One vector is turned by the same rotation once a step. Each row is the vector after some number of steps, and that number follows the row.
The counts run from 0 to 529.
[ 20 -20 -34   1  -8  12 -34 -17 -49  15   4  -8  34 -40  -4  24 -38   4
  27 -28  33   5  -9 -11 -18  -7 -18 -17 -23   7   9  23   8  -5  27   9
   9  30 -36  19  35  -6 -37 -12   9  -2  52  -5  42  -6 -15  47 -25 -21
 -12  13   0 -16   7 -18  11 -35 -39   7  38  15  10  24 -40 -33  -4 -42
  -8 -22  -3  -5 -39  18 -18  15 -13  20   2]
482
[-23   3 -32   4  24  14 -67 -14  -6  20  16 -24 -19 -55 -11 -16 -43  36
   4  16 -15   2  10   0  -2   7   6 -40  13  15  11  17   9 -11  -1 -16
  -8  -2 -24  42  17   3 -49  10   8 -23  37   8  20  11   9  -7 -43  16
  33  18   6 -16  29 -38  -5 -10 -18 -19  42  28   4  17 -34 -30 -11 -12
 -20 -24  15  -3  10  28 -14  26  16  49 -19]
55
[ 24 -26  17 -29 -25 -30  53  31 -15 -28 -22  24  39  -9  16  31  14 -33
  13  -9  18  42 -32  31  -6  -5 -12 -11 -45   0   3  -1  13 -62  34   3
  13   9  11   5  16 -40   9  -7  -7   4   7   4  31   9   9   7 -28 -29
   0  28 -11   6  -1  -4   7 -55 -33  35  23 -19  11 -18 -34   8  21 -44
  20 -11  11  12 -24  16  13 -15  27   1  30]
138
[  3 -23  29   5 -30  -7   8  13 -10 -26  -4  -4  13  17  15  21  74  -1
  -8 -10  22  25 -47  10 -13  -9 -15  12 -40 -52  13 -37   8  -4  -8  -5
 -12 -10  16   6  18  22 -22   7 -15   4 -11  29 -15  -4  41  31 -36 -18
 -22  19  -6  35  43  17  18 -34   0  26  -6  44  31  -3 -40  13   6 -25
  -1  30  43  12 -24  21  17 -13   7  42  22]
177
[  2 -29 -19  -3  -5  -3   0  -9 -31   2   9   0  27 -41  32  18 -23  10
 -12  -6   7  -8 -33   5 -47 -42  11  -4 -21 -20 -45 -18   9  22   7  35
   6  15 -14  28   2  -3   2   1  11   0 -13  53  34  11  31  76 -36 -10
 -48  15   6  22  -3 -17   8 -13 -12  -8  16  31   0   4 -44  27  20 -61
 -13   3  -8 -16   7  53 -13   8 -21  -9  12]
316
[  2  -8  20   7  -1   6  -7  26  -9 -51  18  -3  -2  -7  15  29  39  33
 -36   4 -18  29 -71  -7 -19 -32 -23  13 -21 -51   4 -28  17  -5 -19  -4
  -9  -1  12   8  19 -16 -13   7   1 -14 -12  23  -3   5  62 -13 -44   6
  -6  24  -3  33  -4  -6  38 -24 -34  23   7  48  29 -28 -55  -1 -16 -22
 -27   7  45  18  -7  37 -11  -7  13  47   0]
17
[-22  13  21  12  20 -37  31  -9 -18 -19  16 -17 -15 -14  16   1  75  30
 -40  13   5  50 -14 -32 -25   7   4 -16 -15 -34 -34  12  16   1   2 -30
   7   6  -6   9 -11   8 -15  11 -30 -12 -14   9   8   1  38 -23 -14  20
  37  40 -15  14 -21 -41   6 -17  -4  44  -8  20   2   6 -21  24  15  20
 -44   6  72  18   0  17 -12  32   5  36  13]
38
[ -4 -24 -17 -17 -27 -31 -34 -13 -36  31 -28 -14  37 -19  14   6  32  -9
  37  -9  32   4 -24  -5 -35 -10 -23  12 -43  -1   6  26  48   1  39  11
  20  27 -26  10   5   5  -3  -4 -16   7  24   7  32  13  -1  48 -63  -9
 -17   0  -1   6  48 -12  16 -14 -22  12  -5  11 -20  13 -46  18   8 -43
  -4  11 -22 -26 -48  30 -20  31 -20  -5   1]
303
[-26   8   2 -12  19   2 -20   6  16  -9 -44 -10  -5 -23 -12   8 -10  10
  11  15 -18 -17  42  14   7  20  21 -61  25  28 -10  -7 -18 -47  13 -27
 -10 -47  11  47   0  29 -40  23  12  -4  -1  46   4  -3  -2 -16 -46  -2
  22  19   2   4  44  -6 -41  -8   6 -21  23  15   2  26  -2  -9  -3 -24
   2  -6  -9  17  41   5  33   6  22  30  18]
227
[ 13 -22 -31 -34  -9  -2 -15   2 -28   4 -39  -8  36 -54   1   7 -56  50
  24   6 -19  23   0 -12   8   0 -12  -6 -19  34  15  45  14 -36  33  23
  -6  37 -32 -14  41 -14 -23   8  49 -21  24  23  32 -11  41   2 -19   6
 -19  28  12   8  22  -2   8  -9 -17  -8  34 -20  -2   2 -10 -16  11 -33
  -4   0 -46  -7  15  18 -16  40 -36  23   1]
121
[ 49 -28  23  12 -16 -29  85   3 -12  15   3  18  22 -37  37  41 -19 -31
  -3  -6  59  55   1  -4 -26  -4  11 -25 -32  -2 -38   1 -13 -33  15 -14
  -6   8   0   2  -8 -23 -36  -4  -3  -3   7  -4  22 -12   5  15  -9 -28
  13  32 -13 -25 -35  -2  -5 -61  -5  32   9   0  -3  15  -5 -10  16 -31
   0 -31  34  18  11 -11  24 -10  -6  13  25]
492
[-19  17  27 -13   6 -27   6 -33 -31   9 -39  15 -42  12  -6  17  21   0
 -12  27  41  16  18 -34 -18 -23  -3 -29 -11 -22 -62  27  30 -12 -18 -23
 -11   0 -20 -19   0  23 -23  10 -19 -28   5  -6  14 -42  10 -28 -23 -19
  18  41   1  -2 -12 -35  -7 -27  -2  23 -32 -16 -15  25 -16  13  -4 -19
 -37  19  36  50 -13 -27   8 -12   3  35  37]
365
[-59  42 -24  16  14   9 -50  16 -11  20  -9 -50 -11 -22  -9  -3  37  33
   3  -4  19 -25  24 -14 -13  12   6 -39  -1 -24 -29  32 -14 -19 -20 -10
  20   6 -15  23   5  33 -42  29 -42  -2  30   8  23   3 -24  16 -35 -23
  -4  30 -13  -2   7 -37   7 -37   8 -29  22  32  -2  -1   0  27  -2  13
 -32  -9  30  14  -8  -2 -20  -1   8  18  10]
42
[ 43 -30   8 -24  -5  -7   7  16  26  11 -20  16  27 -12  22  47 -39  -5
  24 -28  27  -7  28  40   1 -28  33 -44 -24   7 -21 -10 -28 -46  -5  -8
  26 -33   6  14 -12   0 -27  22  12   8   8   1  12  -4  -5  63 -35 -54
 -21  23   6   0  18   8 -20 -18 -21  10  20  10 -14   7  -2  15  10 -55
  22 -27 -16  10  37  10   6  -5 -21  26  46]
320
[ 11 -35   8 -30  16  -8  16  18  -6 -40 -36  -8  22 -42  19  15 -51  43
 -14  10 -40  22  11  -7 -11  -9  13 -49  -7   5 -26  28 -42 -25  -1  39
  14  16 -11   1  29 -17 -13  33  43 -10  -2  38  44  -1  23   9   9  11
 -35  22  -4  18 -11   8 -12 -22  -3 -22  32   4  -3 -17  11  12   0   4
 -28 -15 -30  -3  53  35  -1  16 -51   3  20]
114
[ 16 -30   7 -24  19   0 -30  12  11 -38 -35   3  25 -45  -5  32 -43  38
  17 -21 -17  17  16 -15  17  29   9 -56  -6   9  15  47 -34  -9   4  33
  12  -4  -1   5  32   1 -43  23  39 -18  10 -23  35 -15   4 -19 -10  11
 -26   1  10  13  14  11 -19 -12 -19  -8  29  -8   5   8   4 -51 -37   9
 -21 -27  -6   6  33  17  14   7 -23  16 -21]
94
[-31  45  29  -8  10 -28  -6  -1 -20  -2 -12  -6 -41  18  -3   6  49   3
 -18 -11  20 -11  -4 -27 -29 -32  10 -16 -25 -41 -44  15  33 -10 -30 -21
  33  -5 -19   5 -27   8  -6  24 -49 -15   5 -26  41 -12  12  -6 -49 -16
  13  35  -3  -1   7 -51  17 -14 -21  21 -14  10 -33 -10 -30  35 -21  -2
 -45  -2  47  30 -23  -1  -2  -9  -3  31  20]
31
[  8   9  -7   0   1 -18 -17   8   4  -6 -30   1  23 -74  -3   7   6  67
   5  -3 -12  38 -19  -6  18  37  22 -18   4  11  -3  76 -16 -26  -4  12
  11 -20  -3  19   7  -6 -59  27  11 -23  16 -39  25   7   1 -39 -16   1
 -24  15  11 -11  -6 -12   2  -6  -7 -11  32   0  19 -21  15 -32 -10  45
  -7 -60  36  -6  18 -17  -9   4 -31  16 -17]
427
[ -3  -7 -25 -15 -29 -30   6  23 -31   6 -22 -14   4 -32  27   2   3 -35
  -5  29   5  12 -33  13 -32 -30 -25  -3 -12   8 -36  -5  32 -13  25  31
 -12  22  -5  10  31 -29  35  -5  -4   5   6  60  51  15  24  28 -35 -28
 -39  24 -14   1  11 -29   9 -63 -13 -19  27  -6   3 -17 -17  34  22 -57
  -7  15 -28  17  -7  28  23 -25   2 -19  33]
130
[ 16 -16 -13 -52 -29 -30 -24  23   9  -6 -61  -9  21 -35   5   0 -24  29
  29   4 -35  -2  -1  17  -8  13  -1 -19 -20  27  27  19  -2 -46  10  16
  -2   8  -3  11  36   4  -8  36  38  -8  18  36  31  12  16  18 -36 -19
 -21  -8   6  12  59   4   0 -13 -17 -42  32  -5 -14  -5  -2 -12  -3 -11
   3   7 -70 -16  29  27  10  30 -32  19   5]
281
[ 20 -34  12 -11  21  18 -16 -16   7   3 -13  -2   6  -8  -9  23 -10  79
  11  -3   6  30  11 -14  15  -5  -3  -7 -18  -9   9  13   0 -22 -25 -26
  -6 -10   2 -20   9  18 -65  30  36 -41  16 -12 -33 -33  38  -2 -27  -3
  12  32  37  15  24  16  16  22 -23  27  -7  41   9  10 -28 -11 -17 -14
   0  -6  20  12  36  17 -29  43 -22  81   8]
187
[-27  24   5  21  10   4 -23  -4 -44  -5  -5 -29 -21   9   5  18  59  15
 -34 -11  33 -14 -14 -37 -37 -37  -4  -8 -32 -54 -39  16   4  20 -33   4
   6   1 -21  -3  10  27 -27  14 -36  -9   2  -2  18 -15  14  15 -20 -17
 -20  33   0  24 -11 -33  22 -28 -10   9 -16  41   3  -3 -28  25   5  -6
 -47   6  53  31 -26   0  -9 -14  -4  24  22]
190
[-11  14  41 -15 -15 -52   4  -7  17   5 -57   0   2 -29  -5  -9  34  14
   7  18  15  34  10  -2   8  29  38 -22  26  12 -44  47  14 -25 -14 -21
   1 -54  -6  22 -32   1 -18  12 -12 -10 -22 -25  37   6   9 -35 -39 -16
   4  18   6 -11  26 -28 -25 -15  35 -19   6 -21 -20  -3  19  -1   2   1
  -3 -32  28   4  12 -38  31 -18 -30   5   8]
419
[-36  22   5   6  -5   1 -29  28 -18 -15 -13 -39   8  14   0  15  94  14
 -11 -12  14  -5 -14  -5 -20   5 -13 -19 -36 -54  -5   8   3 -19 -23  -7
  24  -7   1   8  -3  24 -23  16 -46   8  11   5  19  -8  -5   9 -52 -23
  -4   9 -13  12  27 -33  20 -43  -7  12  -3  35   3 -25 -32  36  -9   7
 -14  16  40  17 -30  10  -7 -14  23  26  12]
30
[ 24 -21  16  17 -18 -25  67   8 -10 -10   8  21  31 -23  25  41  22  -2
 -26  -8  57  53 -37   1 -14 -21  10  11 -23 -28 -49   0   6  -9  -3  -5
   9  -6   3  11  -6 -10  -2   0 -11   8  -8   1  15   4  23  29 -12 -24
 -29  40 -11  -7 -37  -6  16 -46  -3  31  11  12   6  -9 -16  27  18 -21
  -4 -19  57  23 -14  -5   2 -26   2  -3  39]
158
[-52  21 -22  19  14   1 -31  -8 -11  24 -27 -39  -7 -44 -22 -24  17  23
 -15  36   6  -4  35  -8   2  23  32 -47  42  -2 -12  21 -13 -25   8  -3
  -8 -21  -9  55   1  36 -48  22   5  -3  12  65   9   2  -9  17 -11  12
  -6  36 -10   5  32 -26 -23 -33  29 -43  20  17  18  22  12  14  16 -15
 -12 -10  12  -5  21  14  15  12   9   9   2]
228
[-34 -19  25   8 -12   1 -28  23  -1 -55 -30 -20  16 -19 -11  14  64 -16
 -20  -5 -12   4 -16  -3  -4  30  17 -39   5 -40  15   7 -22   5  20  19
  13 -34  22  53  14  17 -23   5 -11  19 -20  35  33  14   3   3 -23  18
 -27   1 -11  22  44 -15 -11 -41   8 -17  25  -3  22   8 -23 -12 -17 -16
 -13  -4  37  -8 -29  28  30 -35  27  -8 -11]
243
[-31  11 -10  16  39  11 -29   9 -10  -7   7 -32 -14 -37  -6  -4  -8  54
 -15   7 -30 -13  23  -8 -15  10  33 -56   5 -18 -21 -13 -12 -14 -12  -8
  -3  -6   3  47   0  12 -28  39   9  -1  -1  65   3  13  24  25 -34  27
  12  27   1  15  19 -29  -6  -4   3 -21  26  49  -9  19  -9  26   2  -2
 -32 -13   4   8  58  51 -13  24  -9  33   1]
48
[-14 -10 -14  14 -16  -1 -28 -29 -36  33  -1  -2   7 -18  24   4  17  10
 -11  -1  55  13 -43 -16 -18 -45 -12  29  -8 -17 -41  24  48   9 -14   6
 -18   0 -47  11   8  11 -16  -6 -20 -19  11  10  29 -11  20  46 -50 -32
 -39  41  11  -2   6 -27  25 -26   3  -5   1  21   1   5 -43   9  21 -63
 -14  -1  19   2 -39  -5 -17 -21 -14   4  29]
163
[-10  -6 -33  20 -13 -13   1  18 -35  11  -8 -39  31 -48  18  10  21  -4
 -19 -25  25  11  -6 -16 -48  -1   7 -30 -37 -24 -15  18 -32   5   0  39
  24  28 -18  15  12   8 -14  15 -18  20  29  26  53  17 -14  63 -12 -12
 -38  15 -24  -7 -12 -12  11 -51   2 -29  38  21  -4   3 -10  32   2  -4
 -30 -20  16  -6 -13  29   0  10 -18 -37   1]
469
[ 17   6  23 -40 -19 -80  29   8  15  -9 -31 -12 -18 -27  22   9  13 -14
  10  20 -34  20   5  15 -42   2  10 -32 -26  19 -41   1  34 -13  -1   5
 -12 -12  -4  -6  -5 -11  18  11   4  -7 -10   6  43  26  32   8 -39 -16
  18   8  10  -4  18 -28 -16 -11 -24 -18  24 -11 -48  12  -1  26 -12  -5
 -31  -9 -35  14  50  19  35   7 -36  19  17]
452
[ 38  -6  17  19 -19 -26  57 -28 -23  17 -11   4   0 -13  21  21  16   9
   0  13  54  61 -24 -15   1  -4 -18  15 -41 -16 -24   6  32 -20  -4 -34
 -29   2 -15 -20  13  18 -54  -6  -3 -25  -3 -21 -14 -26  36  -8 -12 -36
  18  33  -1  -8 -11  -8   0 -35  -2  43 -18   9   7  13  -8 -20  20 -31
  -8   0  49  26 -18 -33  17   5  -4  50  22]
345
[  5   0  -1 -22  18 -35 -19  -1   2  -6 -37 -12  30 -44  20  13 -17  42
   5 -23 -24  13   3 -19 -12   1  35 -34 -29   5 -19  65 -20  -1 -16  17
  29   9 -17 -12 -10  -9 -13  37  17 -27  18 -14  58  12   9  12 -22  -2
 -31   7  19   7  -9 -27   9   5  -2 -15  19   3 -29 -15  20  13 -10  30
 -36 -37 -25  -9  38   4 -18  37 -82  11  12]
447
[ 23   6  20  -5  -9 -35  46  10  36  18 -28   9 -20 -19  23  36  11  10
   3   5  29   7   8  26  -3 -19  31   2  -8  -4 -37 -12   7 -41 -43 -21
 -24 -44   8  -2 -10  22 -30  23   3 -16 -12  12 -11 -15  24  23 -37 -61
 -15  36  16   1  24  15 -10 -22  13  -4  14  21 -13  -5   0  17   9 -48
  28   2  12  24  58 -17   9 -15 -19  53  51]
173
[-40  -3   1  -7  -5   7 -78 -22 -33 -10 -51 -12   1 -29 -19 -17  12  16
   8  -3  -8 -11 -15  -2   2  11  -4 -22  36  -2  -3  33  32  21   3  23
 -20 -33 -20  49   3  31 -27   5  14  -5   8  15  49   7   3   3 -47  14
 -24   7  15  18  62 -27 -21   0  17 -40  20 -13   4  36  -9 -27 -15 -30
 -26  -2 -13 -24 -36   9   9 -13 -17   2 -19]
249
